In the rows, 128 means zero.
Named turns come first, each shown by rows before and after it. Which turns, in which order, take the first row of each pair that follows to the second? Write the first one first, as in the answered first pair.
Z971:
[133 145  97 122 151 133 128 133  98 141 148 130 115 128 126 138 161] -> [127 132 106 111 141 156 128 138 105 139 141 132 135 115 130 140 168]
[117 126 113 107 123 145 129 138 106 137 132 134 131 107 122 129 149] -> [131 123 103 128 105 146 128 130 115 129 139 122 123 118 114 141 137]
[112 165 179 120 152  83 132 125 131 114 103 139 141 126 161  69  65] -> [121 129 185 118 104 140 125 130 161 100 100 128 187 105 160  85  70]
[ 84 144 153 120 163 123 126 145  91 124  96 143 145 110 138 114 151] -> [116 109 144 148  97 176 123 132 128 102 107 120 169 110 124 147 143]
Z451:
[107 132 129 109 146 102 119 129 116 139 110 130 111  95 125 131 148] -> [133 110 109 140 102 129 119 117 135 126 121 111 112 103 113 160 141]
[115 132 132 113 149 125 116 125 116 136 127 127 136 119 143 121 137] -> [134 122 110 135 129 136 115 121 124 133 145 117 119 129 131 145 137]
[122 121 158  83 127 137  96 144 144 126 120 153 143  59 180 109 158] -> [149 121  97 115 143 116 102 139 122 140 160 141  74  90 155 156 188]
[140  97  84 200 151  89 118 113 114 113 172 118  76 172 121 166 141] -> [116  82 173 163  98 146 109 115 167  80 111 126 193 127 159 106  85]
Z334:
[ 83 146 138 100 156 118 124 146  89 147 111 144  90 125 129 114 155] -> [130 106 107 147  83 170 121 126 127 127 136 111  93 138 107 167 149]
[119 149  96 103 194 128 185 128  84 158 134 155 100 141  98 172 205] -> [172 115 122 162  73 193 172  87 166  96 122 117 156 160  95 179 117]
[ 94  95 127 109 145 159 126 120  82 138 147 147 152 102 116 115 149] -> [110  81 123 126 110 179 126 113 102 125 151 134 161 106 112 129 138]
[103 120 113  96 155 135 130 153 104 148 133 140 123 104 124 136 177] -> [137  94 117 133  86 178 129 130 147 114 135 113 149 115 121 153 136]
Z255:
[143 129 157 140  89 136 127 112 154 106 108 113 155 130 138 106  74] -> [163 113 117 163  76 150 126 111 152 111 136 100 129 137 119 148 102]
[151 117 125 123  86 133 159 134 150 138 125 151 143 182 128 145 125] -> [144 110 114 112  94 140 155 141 140 149 130 154 142 175 129 157 148]
[131 146 101 146 158 103 133 133 104 137 153 134  82 138 110 137 143] -> [113 146 116 125 173 102 134 139  96 140 144 144  95 125 116 125 149]
[ 94 154 138 133 143 102 138 178 114 152 119 149 100  83 151 102 136] -> [107 167 149 153 127  92 139 161 131 136 109 140 101 101 156  85  97]
Now pairs of rows:
(two turns a pair)
[114 123 131 104 125 143 131 139 131 143 123 137 149 108 137 126 147] -> [126 140 110 128 146 109 132 132 117 148 136 131 105 136 127 137 143] -> Z255, Z451
[159 135 107 156 131 131 152 114 116 145 148 111  83 119 126 149 144] -> [127 157 137 122 170 109 151 125 101 154 128 130 101 104 143 111 143] -> Z451, Z451
[101 148 129 111 183  99 123 154  89 149 108 142 134 119 124 115 151] -> [107 119 156 108 126 153 117 150 128 125  92 136 192 101 133 110 129] -> Z334, Z451
[110 144 119 129 157  56 138 110 125 120 122 135 116 166 144 102  91] -> [ 81 120 110  86 172  87 136 145 104 148 129 150 136 125 147 121 157] -> Z334, Z971
[ 96 121 133 113 186 150 147 140  98 129 106 142 136 139 118 107 143] -> [129 111  97 152 165 149 147 125 103 128 131 121  99 163  99 141 143] -> Z334, Z971
[147  90 120 149 106 152 105 170 109 134 157 142 124 130 139 115 122] -> [153  96 116 157 108 144 107 163 107 135 161 139 116 139 140 116 118] -> Z255, Z971
[ 93 163 159 111 145 106 126 134 140 153  92 154 137 123 153  95 111] -> [127 169 126 157 127  90 126 112 148 143 112 131  94 156 137 117  88] -> Z255, Z451
[141  98 197  88 113 172 113 191 106 128  94 157 190 140 147  65 139] -> [188  66 113 141  86 194 115 186 102 136 155 127 128 167 107 156 186] -> Z334, Z971
[127 106 115 128 136 150 139 153 123 160 145 154 104 124 118 151 164] -> [118 105 157 115 111 171 136 147 148 142 116 156 152 112 138 124 127] -> Z451, Z255
[143 122 119 150 119 113 131 118 129 117 139 136 111 148 118 142 109] -> [127 108 143 124 107 145 126 129 140 114 121 144 154 116 130 129 118] -> Z255, Z451
[100 153 166  96 176 146 138 120 109 104 104 141 159 112 114  85 170] -> [142 132  99 144 152 163 141 111 110 105 153 116 106 136  79 152 199] -> Z334, Z971
[143 147 141 151 136 109 152  95 126 117 147 129 124 129 116 106 126] -> [134 124 154 136 115 144 150 102 138 118 137 129 160 110 121 108 135] -> Z971, Z971
[154 132 129 143 149  99 129 107 117 126 142 122 105 144 120 150 135] -> [159 106 124 139 129 134 129 113 127 127 147 118 127 130 117 168 151] -> Z971, Z451
[ 97 114 135 118 140 151 119 143 129 157 129 133 148 111 118 136 175] -> [ 90 125 136 114 159 130 120 145 120 160 126 138 138 117 121 126 170] -> Z334, Z451
[ 96 163 135  98 166  84 134 177  80 116 136 143 123 154 120 117 144] -> [122 153 169 129  99 118 131 150 134  77 117 120 167 161 126 102  75] -> Z334, Z334
[144 146 115 147 123 132 117 112 136 132 148 119 135 138 123 119 122] -> [129 139 127 128 124 148 116 119 135 134 137 128 158 118 130 110 132] -> Z255, Z451
[113 114 139 102 135 150 118 146 122 141 127 132 147  92 122 128 145] -> [139 139 113 144 146 105 126 122 113 136 146 118  89 134 106 139 120] -> Z971, Z971
[158  93 122 124  93 175 111 140 139 126 139 114 128 114 128 138 143] -> [136 108 154  96 108 167 110 148 137 128 116 129 152  98 145 104 132] -> Z255, Z255
[128 134 132 157 112 106 134 107 154 110 141 134 108 142 112 131  72] -> [ 97 135 163 117 131 115 133 122 148 116 117 153 143 111 127 103  77] -> Z451, Z971
[113 130 110 154 115 149 129 151 152 109 150 138 102 135 108 130 101] -> [109 141 116 154 123 133 130 150 151 109 146 141  98 137 112 118  93] -> Z334, Z255
[164 108  83  82 104 185 136 165 132 166 120 115 189  96 155 172 149] -> [140 125  99  59 138 164 137 174 116 176 107 132 189  88 167 147 155] -> Z255, Z334
[116 148  99 108  89 133  95 133 108  88 166 109 112 111 109 135 137] -> [116 148 120 103  79 141  92 133 119  81 155 109 132 105 113 124 118] -> Z971, Z451
[130 104 141 112 142 120 118 123 122 143 144 138  97 129 129 150 156] -> [141  90 145 121 111 143 117 117 146 130 142 128 120 128 131 154 139] -> Z334, Z255
[114 158 135 127 155  78 141 139 127 160 119 180 121 110 146 126 138] -> [133 115  99 142 117 126 138 143 138 159 144 163 124 100 128 179 173] -> Z451, Z255
[154 124 128 184  58 136 132  71 151  86 119 127 137 152  94 151  90] -> [153 143  97 191 105  91 140  74 114 107 138 134  81 169  83 162 116] -> Z334, Z451
[144 146 149 152 114 109 124 111 142 103 110 126 124 147 135 114  71] -> [130 133 103 132 158 102 126 140 100 144 137 137  83 135 118 154 154] -> Z971, Z334
[168 133 120 132  92 142 151 115 144 139 121 115 154 111 123  99 149] -> [168 135  99 133 105 135 152 124 130 150 135 114 133 115 113 114 172] -> Z451, Z334
[129 139 136 168 103 109 142 102 149 117 138 142 135 156 121 106 122] -> [118 140 117 154 137  93 145 114 122 136 151 150 107 149 115 121 161] -> Z451, Z334
[117 119 187 113 110 120 119 119 154 101 100 116 176 133 141  90  83] -> [153  77 109 148  85 159 119 121 144 112 153  91 132 140 102 175 146] -> Z334, Z334
[123  91 111 110 113 161 134 152 124 122 148 126 152 105 132 146 168] -> [124 134  98 124 163  93 138 143  95 133 154 130  93 133 132 131 154] -> Z971, Z971
